0: [ 89  96 126 129 141 115 115 106  96 128 149 156  95 226 105 190 127 157]
1: [156 208  95 108 102 151 167 170 169 117 158 115 140  77 110  21  71 131]
2: [126  81 139 108 160 185 152 127 119   0 115 135 233  53 140 119 149  52]
3: [171 216  78 121 101 151 186 175 189 165  90  84 104  71 115  52 126 140]
4: [173 162 108 122 102 120 127 154 166 187 135 105  96  94 134  90 131 122]
5: [ 87  85 142 132 144 110 100 100  87 144 133 153  94 209 130 220 135 147]
6: [154 224  73 126 102 166 218 179 192 126  82  99 109 128  84  31  90 147]
7: [129 127 173 155 117  85  82 115 124 210 117 111  92 127 139 125 171 150]
8: [114 107 164 144 126  82  78 110 106 206 123 120  95 143 154 165 156 155]
9: [164  64 101  95 135 161 133 132 129  76 152 147 141  79 131 208 123  92]
10: [135 169  85 131 110 140 174 157 160 153 118 132  91 190  69  60 106 164]
11: [114 132 160 137 122 101  87 112 107 148 183 142 146 134 139  80  89 137]
12: [102  77 158 146 139 101  85  93  94 143 103 141  91 174 166 246 169 130]
13: [167 235  63 121 104 167 210 184 195 133  72  81 113  71 113  53 114 135]
14: [ 90  81 172 137 138 102  91  89  83 140 113 141  93 180 157 227 184 139]
15: [135 147 164 144 113  89  85 125 121 198 159 116 126 113 142  77 115 134]
16: [147 169 127 127 109 120 120 138 143 183 171 119 132  99 130  53  66 133]

[102  98 156 151 132  90  81 105  99 185 118 135  86 177 145 185 164 152] >> 8 14
[ 81  88 139 127 147 123 109  99  86 122 164 154 119 222 107 151 125 154] >> 0 5
[153 133 123 137 113  99 107 126 146 220 110 107  78 122 143 131 160 156] >> 7 8
[137  95 136 128 128  99  94 127 124 153  91 122  62 150 160 230 204 133] >> 12 14
[126  88 142 119 160 175 151 121 120   0 119 136 234  55 143 124 140  49] >> 2 9
[121 121 168 147 119  83  72 116 110 200 147 124 122 131 155 103 124 145] >> 15 7
[129  84 132 112 161 183 157 119 121   1 119 135 234  52 140 126 127  55] >> 2 9
[118  90 153 121 161 166 143 118 117  27 120 134 238  54 137 128 118  52] >> 2 9
[174 157 110 127 104 116 129 158 168 185 115  93  83  75 139 100 162 140] >> 4 3
[122  97 167 129 140 124 101 100  98  82 176 152 185 104 128 121  95 107] >> 11 9
[138 109 144 119 123 121 105 119 118 104 189 152 152 118 127 104  86 119] >> 11 16
[121 107 143 118 162 177 157 123 119   0 113 131 247  35 134 110 144  59] >> 2 9
